One vector is turned by the same rotation once a tick. Each row is the vector after some number of ticks, and that number follows the row.
The counts run from 0 to 129.
[124 146  94 100 131 123 168 137 115 103  58 157 142 136 130 183 123 122
 152 102 108  96 165 160 166 144 122 121  97 131 115 166]  38
[129 112 123 143 123 115 145 162 144 137  55 165 139 128 177 162 117 118
 185 134 110 132 144 108 139 113 124 125  98 132 104 175]  1
[119 133 117 135 118 123 151 150 121  85  60 176 127 113 157 154  94 138
 195 116 118 133 124  92 141 121 120 137  96 130 123 167]  4
[117 131 100  96 134 105 165 133 129 100  47 143 135 130 134 178 107 129
 158  97 107 103 170 150 157 137 121 131 106 142 122 161]  37
[161 131 131 124 136 107 155 115 119  76  94 174 153 108 139 152  73 153
 165 142 115 124 120 142 150 158 134 168  88 123 129 155]  85
[111 122  96 100 135 112 148 121 140  97  41 150 144 127 134 172  92 141
 166 109 106 109 175 139 158 139 129 141 112 147 130 149]  36
[142  99 122 138 133 118 147 160 154 143  53 158 148 119 170 143 114 131
 185 131 106 143 149 112 143 116 135 125 105 140 102 181]  0
[169 130 115 132 133 111 165 132 146 115  82 152 155 110 154 116 102 113
 163 145 101 148 130 133 168 157 125 122  58 112 104 177]  52
[121 137 119 159 112 136 119 130 112 132  67 175 169 110 115 163 109 144
 177 106  69 128 132 128 129 151 117 117 101 110 135 164]  96
[155 115 112 124 138 107 186 135 116 149  89 158 154 110 135 168 104 137
 169 134  81 118 166 166 138 130 141 147 105 165 125 153]  90
[166 119 105 113 136 125 174 125 128 121 102 165 170 114 129 166  85 146
 162 143 101 119 155 152 162 157 148 163  98 163 126 144]  88
[173 131 125 127 138 101 173 146 144 114  96 149 150 107 154 127 113 115
 171 151 100 144 134 127 149 155 126 128  67 109 103 185]  53
[161 142 122 123 149 117 160 161 150 136  89 185 158 126 141 135  88 117
 147 165  88 123 137 162 138 108 133 120 103 133  97 168]  26
[134 135 138 142 141 122 156 153 119 116 109 190 135  89 141 168  68 125
 178 157  84 132 121 138 124 137 118 151 109 171 119 146]  58
[126 131 116 136 156 141 139 146 126  85 100 178 130  90 165 151 137 109
 158 161  86 128 120 152 157 128 116 104 109 112  97 182]  107
[104  93  95 134 129 115 187 146 114 117  97 166 120 114 135 149 146 115
 161 135  65 132 164 171 158 132 107 119  95 123 125 155]  13
[109 101 155 151 115 139 165 159 112 141  92 190 173 121 133 164  94 138
 174 137  97 140 141 144 119 151 115 140 121 147 145 165]  123
[126 105 128 140 123 118 129 126 124 103  98 175 168 120 112 131  77 131
 152 149  77 151 122 148 152 175 115 135  87  78 131 156]  19
[108 118 116 109 142 116 126 123 141 112  46 172 146 127 137 201  92 134
 168 131 101 108 161 127 146 146 136 158 122 140 125 143]  34
[119  94 105 124 133 129 153 145 159 131  69 141 136 117 113 164 116 130
 171 112  72 116 176 124 126 134 116 135  95 124 114 180]  65
[143 113 105 104 124 123 169 133 146 110  85 152 137 130 147 157  73 119
 135 124 113 109 151 166 144 160 113 143  58 132  98 159]  116
[113 135 109  95 158 104 167 145 125 112  58 148 153 118 124 138 105 100
 162 138  94 153 151 138 173 144 118  94 125 129 126 165]  102
[112 146 107 120 125 149 150 138 109  76  80 185 132 116 127 183  94 131
 177 126 114 129 125 101 162 145 121 142  97 139 129 156]  6
[161 127 128 113 138 116 172 124 122 115 103 172 163 122 126 185  84 136
 152 151 107 118 135 145 166 166 146 170  94 144 124 147]  87
[ 94 111  96 121 102 124 133 168 132  95  76 165 160 130 108 147 112 127
 188 119  95 119 174 131 120 138 103 106 101 110 121 165]  68
[111 101 103 124 121 125 154 159 147 126  72 149 137 128 112 177 121 115
 174 116  79 112 173 123 123 139 113 125  96 112 111 178]  66
[120 109 102 105 149 141 192 124 111  91  90 164 128 107 114 185 120 124
 157 139  96 138 158 131 175 148 121 144 112 143 140 163]  9
[130 132 116 128 159 128 153 154 127  91  86 169 131  87 161 138 137 109
 162 145  89 132 127 159 156 120 112  92 110 120 100 188]  106
[169 144 128 127 129 102 172 154 134 115 109 167 150 107 156 142 110 103
 179 166 102 138 126 118 138 156 122 130  77 122 104 172]  54
[124 146  90 111 159 130 151 150 127 106  74 163 143 120 144 127 116 100
 149 147  91 139 146 156 176 130 118  78 106 131 108 170]  104
[158 136 119 134 140 121 161 124 143 132  81 152 152 127 156 130  97 107
 143 145  98 144 126 140 180 160 119 114  61 108 106 168]  51
[124 112 109 142 148 150 117 144 128  90 104 185 137  85 165 147 124 118
 165 158  92 132 119 152 156 140 121 119 107 109  99 178]  108
[110 112 110 145 119 144 139 147  87  99 105 176 178 108 137 163 142 133
 174 135  97 137 145 170 151 161 119 112 114 115 135 172]  43
[146 120 101 138 123 116 176 137 119 153  86 169 153 119 134 170 110 137
 166 126  74 111 168 170 137 127 132 134  99 166 122 158]  91
[116  85 108 112 142 112 140 121 146  91  79 154 134 105 164 154  60 121
 158 142 109 127 132 158 148 166 132 156  85 125 113 136]  113
[124 142  88 113 122 141 159 140 116  95  74 156 154 131 126 163 136 130
 154 103 109 100 170 163 165 137 117 113  90 134 119 174]  39
[104 120 158 141 144 119 157 139 135 146  46 171 144 144 126 153  90 144
 148 116  88 145 138 128 172 132 119 128 108 134 132 166]  127
[109 136 102 109 144 122 130 127 126 120  52 158 171 122 111 161  96 109
 171 135  93 156 147 116 171 165 123 102 126 121 141 155]  100
[154 115 115 100 150 100 159 145 148 126  90 169 177 128 115 120  64 113
 143 169  96 146 142 158 161 151 134 123 104 126 114 148]  23
[161 132 126 108 155  95 176 158 140 132  78 180 157 124 137 126  80 118
 150 166  89 133 141 167 138 113 129 122 109 139 104 169]  25
[123  99 143 144 112 132 169 168 110 129 102 178 179 110 134 152 104 146
 176 135 101 135 151 147 108 146 121 145 116 139 139 180]  122
[ 95 106 144 155 119 145 150 151 113 143  82 196 175 131 129 155  79 142
 167 134  93 142 141 149 140 149 117 134 117 152 146 156]  124
[126 119 115 134 151 142 147 130 139 117  87 181 130  87 129 162  57 145
 164 132  81 134 133 141 139 130 129 150 104 174 120 152]  60
[111  93 110 126 143 121 125 126 142  96  93 169 136 100 168 169  72 120
 159 156 106 135 124 152 149 173 126 154  85 119 110 133]  112
